In the rows, zero is written as 128.
One turn sends every row of this set to another row. A few are shown first. Where does it send the rows asked after them?
kep: [125 160 131 117 138 146 147 130 157 116 170 141 138 130 112 148 170 128
 158 120 135]
zosi: [140 139 145 106 113  98 153 106  99 106 146 164 135 158  98 163 144 120
 127 127 143]
Pupu: [136 130 102 145 103 142 113 105 130 111 128 134 162 154  87 157 158 146
 109 119 106]
duv: [127 142 119 135 124 142 122 110 161 117 168 143 139 141 100 155 188 127
 143 123 128]
nodor: [125 140 135 119  91 155 101  99 117 109 142 116 140 177 112 182 138 127
 130 120 134]
pava: [110 143 118 128 118 152 133 131 122 124 134 115 122 157 108 185 137 142
 160 140 123]
Femu: [136 139 146 123  98 158 139 118 111 116 143 144 128 155  93 185 111 123
 141 138 124]
Mor: [129 149 148 105 125 145 155 128 136  98 158 137 149 131 106 123 108 132
 157 127 143]
geru: [135 121 130 144 112 129 119 101 143  92 158 144 172 146 101 106 144 144
 130 123 141]
nuge: [111 152 124 134 141 134 148 147 116 110 138 114 155 148 132 142 149 164
 155 119 142]
Gisul: [136 152 153 127 128 138 161 139 106  96 146 140 167 140 124 128 122 150
 136 113 148]
teb: [128 141 142 104 108 156 141 116 137 109 156 137 130 138  88 151 106 119
 158 140 131]
tekef: [116 124 105 161 118 129 110 116 127 113 134 120 152 163 114 156 171 161
 138 130 129]
fub: [114 126 107 149 111 141 113 116 126 123 132 120 132 166 103 180 155 147
 148 139 121]
merup: [127 133 130 133  96 144  93  93 119 100 143 119 159 178 120 160 155 140
 118 111 142]
Foliz: [123 156 127 115 133 150 141 124 159 119 170 143 128 135 104 163 171 122
 157 126 129]
Vevus: [143 135 143 117 113  92 146 101 100 102 145 164 144 159 101 152 154 126
 122 121 147]
Bani: [125 155 127 124 140 140 141 127 157 110 169 142 147 132 115 138 183 135
 149 114 138]
Zabiv: [142 133 139 116 109  94 144 101 101 105 146 165 141 161  97 159 153 123
 121 125 143]
ruku: [142 132 143 151 118 126 136 119 111  93 145 145 182 149 119 121 145 157
 117 112 146]
pasi: [135 156 155 112 116 152 162 138 106 106 144 139 141 142 109 161 105 133
 147 128 136]
Ved: [137 140 110 143 122 133 128 117 127 104 130 132 179 146 103 129 161 160
 107 106 121]
kas: [133 139 109 126 100 157 125 111 127 120 127 131 140 151  82 183 137 132
 122 129 100]
Nel: [125 143 136 130 110 136 110 107 116  94 145 116 174 168 133 138 156 151
 120 100 153]
kad: [143 139 144 112 117  93 153 107 101 102 147 163 144 156 104 151 151 126
 123 121 148]
timud: [131 166 127 104 133 151 164 146 119 109 131 126 156 133 107 151 124 144
 134 113 122]
boma: [135 113 123 143  95 138 108  88 146 104 155 143 152 152  85 133 142 131
 131 134 128]
Babo: [132 157 120 125 135 136 153 138 121 102 131 129 180 135 113 127 143 158
 122 103 127]
kemut: [131 139 141 125 125 133 145 120 137  92 158 136 170 134 111 100 128 145
 143 119 148]
Pek: [121 166 150  97 115 155 134 128 111 102 146 112 150 159 135 161 122 134
 142 109 152]
runa: [122 159 146 113 119 142 129 125 112  95 145 113 169 159 141 138 138 148
 133 100 158]
digot: [132 122 132 125  95 151 118  95 142 109 156 140 131 150  80 155 122 119
 146 144 124]
sotu: [121 156 143 102 100 160 119 114 115 109 143 115 134 168 120 183 124 127
 142 119 140]
robif: [141 118 134 149  88 148 113  99 116 113 142 148 140 165  90 175 135 130
 123 138 121]
faru: [141 134 142 111 111 100 146 102 100 107 146 165 135 160  94 165 149 120
 125 128 142]
Pef: [113 137 113 153 134 125 130 132 123 107 135 117 164 153 127 137 167 168
 142 119 139]
Zilu: [142 141 146 108 117  96 156 109  98 103 147 161 139 155 100 157 147 123
 128 123 147]
vimaf: [130 159 121 105 116 161 150 131 123 119 131 128 137 140  89 178 120 131
 135 126 107]
taso: [145 116 131 163  98 132 113 100 116 101 142 150 168 161 102 143 151 147
 111 125 135]
suf: [110 154 125 123 134 144 152 147 117 119 136 114 133 149 121 166 133 149
 165 132 133]
viz: [127 146 121 135 133 137 129 116 160 110 170 146 149 137 111 140 191 135
 144 117 133]
Bugit: [126 149 122 124 123 148 128 115 159 119 170 145 128 142  98 167 179 121
 151 128 124]

pava turns into fub
merup turns into Nel
Now these:
boma turns into geru
kep turns into Foliz
faru turns into Zabiv
Femu turns into robif
Ved turns into Babo

